Turns, then the turns between two rows, first turn first; the first pair answered
E (before -> after):
[  4 -21  12 -11   4  -9   8  13 -10 -15   5   4  17  17  14  17  -9   3
  -9 -24  -9 -15  -3   1  -3   9 -15  -8 -10 -14 -12   7] -> [-14  -2  21 -18   4  -3   2   6  -4  -8 -13  21 -10   0   9  22  -8   7
  -6   2 -27   5   7   1   0   7  -2  -1 -29 -15  -6   7]
[ -7 -12   5  -2  -9   3  -7   4   6  -3  -4   4 -20  -4   5  -1  -4  -7
   6   5   8  24   3  -6   8   8   2  -1 -14  -5  -9   0] -> [ -1 -22  -2   3  -9   0   0   9   2  -7  12  -8  -7   7   9  -4  -3 -10
   4  -5  23   9  -7  -1  11   7  -5  -8  -7  -8 -12  -1]
[-11  -4  12   1   0   3   3  13 -19 -14 -10  -4   0  -3  -5   6 -16 -18
   4   7   6  32   6  -6   5  -1   8  12   2   0   3  -8] -> [ -9 -12  11   5  -1   5   8  19 -20 -11   0 -10   4   4  -1   2 -17 -20
   6   0  12  21  -4  -2   7   0   5   6  10  -1   0  -6]
[  4   9  11   2  32   5  10   1 -16  28 -22   5  23   0 -10   0  -6  10
  -5  12 -21  -4   8   6   8  -7   1  11  15   4   9   0] -> [  7   4  11   3  31   9  15  10 -18  27 -13  -5  29   4  -8   0  -6   7
  -2   9 -13 -12   6   7  10 -12  -3  10  19   2  10   1]
B (before -> after):
[ -2   4  -1 -17  10   0   2 -10 -13  -3  -6  -2  23   8   1 -14  -2  -5
   9 -11  -4  -5   3 -11   7   6   2  -4   6  29  21   2] -> [ 24 -15  -6  -9   0  -8 -14 -11  -9  -8 -10   4  13  15   0   1   6  -5
   8 -12   7   7   2 -17  -3  10   5   0   6  19   5  -9]
[-10  23  12  -5   9  14   2   1 -15 -11  -8   1   6  -3   2   6  -8  16
  10  10 -12  11   5 -10  -3 -15  -8  18  11  14   9   6] -> [  3  13  15  -2   6   2 -12  -8  -5 -16 -15  10   8   3  -2  10  -2  26
   5  -1 -15   6   7 -16 -12  -5  -9  14   4  14   7   1]
[-13   0   6 -14  10  -5  15  17 -28   9  -4 -10  12  -1   9  16 -32 -31
  -8  -6  -7  17   8  -7  -1 -37   2   7  -1   9  10   7] -> [ -5  -1   2 -29   8 -18  -4  -3  -5  -4 -15   1  21  -3   7   7 -24 -14
 -17 -29 -22  -4  12 -13 -15 -19  -8  -3 -12  21  20  12]
[ -7   6  12  -8  -2   5 -11   9  -4  -8  -4  11 -19 -16  -3  -2 -15 -13
  19  11 -13  16   5  10   2   1  -8   3 -19   6   9  12] -> [  0  -1   9 -12  -5   1 -18   4   5 -12  -9  16 -18 -15  -1  -2 -13  -6
  15   6 -16  10   4   8  -6   6 -10   3 -21   8   8  10]
H (before -> after):
[  7 -14   4  12   2   7   3  14 -23  -2  -5  -8   3   7  -6  17 -14 -18
  11  13   9  32   2  -6   2  -8  14  17  14  -9 -13 -17] -> [-18  -7  13  -1   1   0 -12   5 -15 -16 -17   4  -4  -4  -4   3 -20 -18
  12   6  -4  38  10  -9   3   3   9  14   4   1   5 -17]
[ -5  21  -7  10  17  10  22  12 -17  18  27  -2 -23 -11   1   0   5   3
  20  35  -4   2  -3   4  25  -4  15  -1  -4 -10 -12   7] -> [-26  29   2  -4  17   3  11   2  -8   4  12  11 -28 -18   3 -10   0   3
  24  31 -17  10   4   5  24   7  10  -4 -17   1   6   7]
[  4  -9   4   9  -7  -3   5  16  -8 -20  -4  10   7  -5  16  -4 -26 -41
  14   2  -4  24  10 -15  -2   6   1  14  14  15  -9   3] -> [ 22 -18   0  15 -14  -7  -6  13   5 -16 -10  18  -7  -8  17   5 -16 -33
  13   5   3  26   7 -11  -7   9   6  16   8   8 -18  -2]

(two turns a pair)
[ 18   2  -5   7   3  -3   0  -7   2  10  -7   2  -5 -10   2  14   6  17
  -3  10  -8  -7   9  -4  -2   0   9  -3  -8 -11   3   0] -> [ 12   3  -8   7   5   6  15   2  -5  16   7  -8   2  -9   6   9   0  14
  -2   9   2 -15   4   1   6  -8   5  -6  -1 -11   6   3] | E, B
[ -9  26  15   9   4  16  28  -6  -2  31  -6 -19  17  -6 -14   9   7   6
   2   3 -21  -6  12  13   4  -7   9   5 -10   7  -8   3] -> [  8  15  12  18   2  14  24  -8   1  35  -7 -15   5  -7 -16  17  15  17
   2   6 -18  -5  11  13  -3  -6  12   6 -13  -1 -16   2] | H, H
[-12  14   3  -2   8   8  18   5 -16  -6   3  -4   2  -5  -3  -3  -5  -2
  -3   8  -8   5   1   0   8  -4  -1   9   6  -1  14   5] -> [-10  15   1  -3   5   9  11  -2  -2   2   6   1 -11 -10   0 -10   4   5
  -4   8  -9  -8  -3   3   5  -2  -4  -1  -9  -1  11   8] | B, E
[-17   0  -5   4   1   7  14   6 -15  -1   3  -3  -1   1   1 -11  -8  -9
   9   3   5  -5 -14   4   8 -11  -5   6   6   1   1  -3] -> [ -5 -13 -10   6  -7   3   0   5  -2  -7   4   8 -11   1   3 -13  -2  -4
  11  -4  16 -10 -18   6   0  -2  -7  -2  -6  -5  -3  -5] | H, E
[ -4  23  11   0   2  -4   6   3 -18  12  -4  -9   8   1  -5  -4  -3   5
  -7  11 -22   0  14  -1   3 -10   5   4  11   9  -9   4] -> [  8  16   6   9  -2  -3   6   2 -16  15  -2  -7   5   2  -5   4   6   8
 -11  13 -13  -1  12   1  -4 -13  10   4   9   3 -15   1] | H, H
[ 16 -15  19   5   0 -13 -24   0  10   7 -25  31  -5  -3 -10  -1  11   6
 -28   1   4  10   5 -14  -9  10  12   6 -13   1  18  -5] -> [ 16 -27   9  17   6   0   4  26 -22  18   3   2  16  10  -7   0   0 -14
 -24   1  33   5  -8  -5  10  -9  13   4   9  -6  13  -5] | B, E
[ 23   0  -2 -10  -4   4 -11  -1  12  18   1  18 -30 -12  -3   3  18  20
  22  14  -7  -9   0   6 -10 -16  13  19 -10  -6  16   4] -> [ 20  -5 -10  -6   0  11   7  13  -4  22  25  -3  -7   2   3  -3  15   8
  24   3  12 -28 -11  13   1 -25   3   8   5 -10  18   7] | E, B
[  8  12   1   0 -13   4  13  -6   0   4  14 -12   5   0  15  -4   4   8
  -9   9   0  -8  -2   9  11 -11  -7   1  -2  -6   0   6] -> [  4  20  13  -3 -13   2   3  -9   4   8   1  -4  -2  -4  10   0   4   9
 -11  18 -11   3   7   6   8  -8  -5   5  -7  -6   2   7] | E, E
[ -8   0  -7 -16  -9  -1  -9 -26  14  11   0  17 -15 -11  12 -17   9  22
   4 -33 -15 -22   1  16  -5  22  10  -8 -22  19  -5   0] -> [-25   3  -2   3   3  22  22   6 -15  37  17   3 -28 -15  10  -6  -5  -3
  17   3   8   7  -5  29  18  -3  29   6  -9   2 -16  -4] | B, B
[ -7   8   6   1   1   0   8   6  -7  10   4  -2 -14  -6  -1   0  -8   0
   1  18  -4   2   7   0   6  -9   1   0  -6  -8   5   9] -> [  0  -3   5 -10  -4 -12  -6  -4   1 -11  -3   3   0   4   0  -7 -10   5
  -2  -6  -7  -5   5  -6  -8   9  -7  -4  -7   2  11   5] | E, H
